In the rows, 128 means zero.
Named turns come first, each shown by rows before and after it. Which turns, in which order, take the first row of each pair that follows to the second? Write the first one first, as in the answered first pair.
Q584 (before -> after):
[133 108 112 165 121 125 145 113 113 135 138  99 135 154 142 132 108 142
 107  86 164 114 139 138 107  94 111 172 107 144 109 120 143 154 109 154
 135  85 129 112 128 130 109 125 135 121]  ->  [132 113 113 161 139 124 146 109 107 138 141  96 139 154 151 138 121 128
 103 101 144 114 145 133 116  93 107 169  92 139 113 124 140 158 102 166
 135  83 135 134 125 132 116 125 131 108]
[134 114 121 134 126 150 118  99 137 121 138 104 154 164 149 118  87  68
 106  94 161 136 137 122  95  76 116 175 100 173 123 166 157 170 105 138
 136 111 103  80 174 127 122 113 135 117]  ->  [121 116 111 134 143 146 129  92 130 116 139 109 161 160 153 121  89  68
  91 113 159 136 141 126 101  66 105 182  91 178 110 161 140 175 111 153
 123 110 106 105 167 117 127 120 113 105]
[ 83 169  84 172 186 159 121 155 137 121 172 158 116 124 139 140 166 100
 115 130 102 132 153 124 154 164 112  99  92 143  86 135 109 100 159 134
  97 157 118 145 134 110 170 173  77 100]  ->  [ 90 188  70 145 164 154 108 174 135 130 157 156  71 148 153 118 190 117
 123 149 114 105 141 122 162 178 141  95 116 152 107 153 131 103 138 104
  97 157 115 133 151 153 137 179 105 108]
Q897 (before -> after):
[165 112 136 168 147 123 108 131 122 118 143 133 115 121  96 165 123 145
 145 133 156 163 146 110 133 140 133 137 153 165 137  94 136 113 142 117
 138 141 101  96 104 110 102  92 133 126]  ->  [160 104 126 166 149 118 119 126 121 122 157 111 109 137 106 154 126 147
 127 120 162 161 137 121 124 132 129 164 141 165 126  99 146 143 128 130
 134 125 107  90 100 111  97 105 124 111]
[142 130 151 133 108 118 118 145 155 119 111 120 143 136 129 130 132 166
 137  93 165 148 135 113 138 123 143 116 149 106 138 119 141 120 136  99
 142 145 129 101 127 135 101 116 137 150]  ->  [141 118 144 129 116 114 144 115 140 119 128  99 146 148 156 121 116 168
 111  94 176 149 130 114 133 110 130 165 124 118 114 132 135 157 117 131
 133 123 125 118 125 133  93 134 126 118]
[140 143 124  73 137 132 135  89  81 154 154 151 134 136 138  80 109 115
 118 201  67 113 137 147 144 169 150 101 105 134 144 137 117 107 131 140
 145 126 122 125 121 147 157 130 139 120]  ->  [146 136 141  78 113 130 117 104 108 149 139 156 129 126 116  93 113 123
 146 186  83 114 132 133 141 174 162  82 148 126 166 137 124  80 130 111
 167 144 117  99 130 149 151 107 145 138]
[101 126 131 134 122 139  99 148 134 165 113 144 153  67  95  99 152  87
 141 189  93 131 127 133 127 178 139 104 146 130  91  90  95 104 117 114
 173 128 103 118 144 146 145 138 141 162]  ->  [128 106 139 152  81 122 101 164 158 162 100 113 155  86  96 101 148 110
 141 148 127 128 124 131 114 158 149 126 161 125 103  86 111 114 111  94
 190 121  97  94 159 146 101 128 152 154]
Q248 (before -> after):
[103 135  71 112 136  99 153 147 131  88 113 121  88 125 148 128 208 223
 134 167 154 126 119 127 178 105 175 123 132 111 109 129 144 138 148  73
  95 199 136 193  71 107 105 153  95 144]  ->  [139 122 103  97  67 108 114 151 153 132 106 107  64 165 143 100 185 213
 163 118 153  94  85 132 143 117 190 133 181 120 148 140 182 144  92  64
 124 160 129 121 133 160  68 147 175 154]
[132 111 145 134 111 147 112  89 120 139 162 116 139 166 132 113  97 100
 111 100 119 108 131 148  92 138 109 170 136 140 121 128 149 163 112 174
 141  84 149 124 163 149 146 159 151 108]  ->  [112 126 129 153 158 133 140 122 123  93 150 154 170 119 123 152 127 122
 118 131 131 150 155 137 137 141 114 131 118 124  98 111 124 135 177 156
 134 133 152 179 101 100 176 149  83 122]
[105 145 100  83 162 117 155 154 136 101 108 145 105 102 153 145 171 179
 124 180 168 133 136 131 168 140 154 102 121 125 129 126 136 124 158 109
 130 173 127 171 109 141 124 159  80 127]  ->  [132 132 131  77 104 116 120 156 157 129 105 122  79 143 135 130 148 173
 153 130 170 114 117 134 142 145 161 116 173 120 174 133 158 120 117  89
 152 156 113  99 152 175  82 144 147 147]
[115 111 153 158 158 127 130 102 112 129 152 151 195  89 103 151 107  89
 120 123  84 160 150 144 124 134 104 117 117 121 108 117  93 111 150 156
 132 131 145 136 127  87 174 111 112 122]  ->  [141 108 172 172 115 127 102 114 143 137 127 146 187  98  82 144  97 101
 145  88  91 162 136 133 104 145 112  99 157 119 137 117 107  85 140 122
 157 131 139  87 156 105 140 103 150 140]
Now pairs of rows:
Between the rows of a pair lie 2 to 3 turns.
[ 94 125  94 137 195  97 186 170 103 111 165  93 134 131 175 143 131 145
 125 136 143 103 123 128 145 124 136  74  89 131 130 127 117 150 157 121
 134 172  90 193 112  81 121 123  69 115]  ->  [112 113 101 123 141 109 158 142 108 155 178  56 106 189 192 107 103 123
 124  92 130  66 100 139 112 123 133 117 103 143 154 142 140 185  95 147
 133 115  84 140 169 151  85 137 140 102] -> Q248 then Q248
[115 134  84  91 144 114 179 158 137 137 117  89 111 149 165 129 162 211
 106 126 199 150 136 114 182  90 126 173 112 102 133 121 155 127 150  85
 123 157 127 196 152 158  84 154  85 135]  ->  [102 146  92  99 149 125 161 177 131 133 100 118 113 129 135 143 179 196
 130 148 184 153 138 112 185 126 136 121 125  93 141 118 145  85 178  67
 138 183 129 194 155 148 102 149  85 165] -> Q897 then Q897 then Q897
[131 163 121  99 144 119 168  78 111 112 108 148 153  82  92 170 134 113
  89 120 143 179 168 151 145 147 153  72 158 110  93 134 116  81 198 110
 122 155 145 188 141  95 165  99  87 136]  ->  [159 164 125  59  79  92 151 107 143 132  79 112  90 131 104 132 140 162
 113  97 190 136 141 141 135 139 187 100 187 110 145 150 164 104 140  62
 129 145 135 146 180 155  91  99 132 148] -> Q584 then Q584 then Q897
[116 120 141  83 178 102 149 119 113 169 153 122 128 165 127  97 126 114
 108 146  89 159 151 163 145 126 121 162  55 124 108  98 122 135 152 148
  91 113 139 171  86 126 149 168 114 150]  ->  [117 140 159  68 155 111 115 157 124 158 120 155 105 150  94  97 149 116
 151 153  77 155 147 144 157 162 142 109 100 123 142  95 133  85 164 104
 100 145 132 159 109 142 149 155 146 190] -> Q897 then Q584
[ 97 137 141 114 123 145  79 133 114 114  93 178 119 104 128 108 172  80
 158 159  84 124  95 147 118 173 138  62 115 100 140 138 114  87 148 145
 145 166 132 132 126 141 151 124 150 161]  ->  [119 130 145 121  96 129  63 142 138 116  82 171 116 119 113 108 163  90
 178 123 108 116  90 146 109 164 144  74 134  97 149 139 116  85 133 124
 163 162 131 109 141 147 126 119 165 164] -> Q248 then Q248 then Q897
[182 125 179 171  71 153  94  87 150 156 131 141 105  99 103 126  95 107
 132  70  81 156 108 130  99 121 108 145 157 145 171 149 140  95 115 152
 152 107 137  65 163 154 145 107 176 150]  ->  [158 124 159 152 111 172 115  62 116 168 164 128 102 109 131 120  98  86
  96  98  62 150 117 145  99 115  88 168 109 164 134 163 125 128 116 201
 114  89 136  99 156 149 173 128 157 119] -> Q897 then Q897
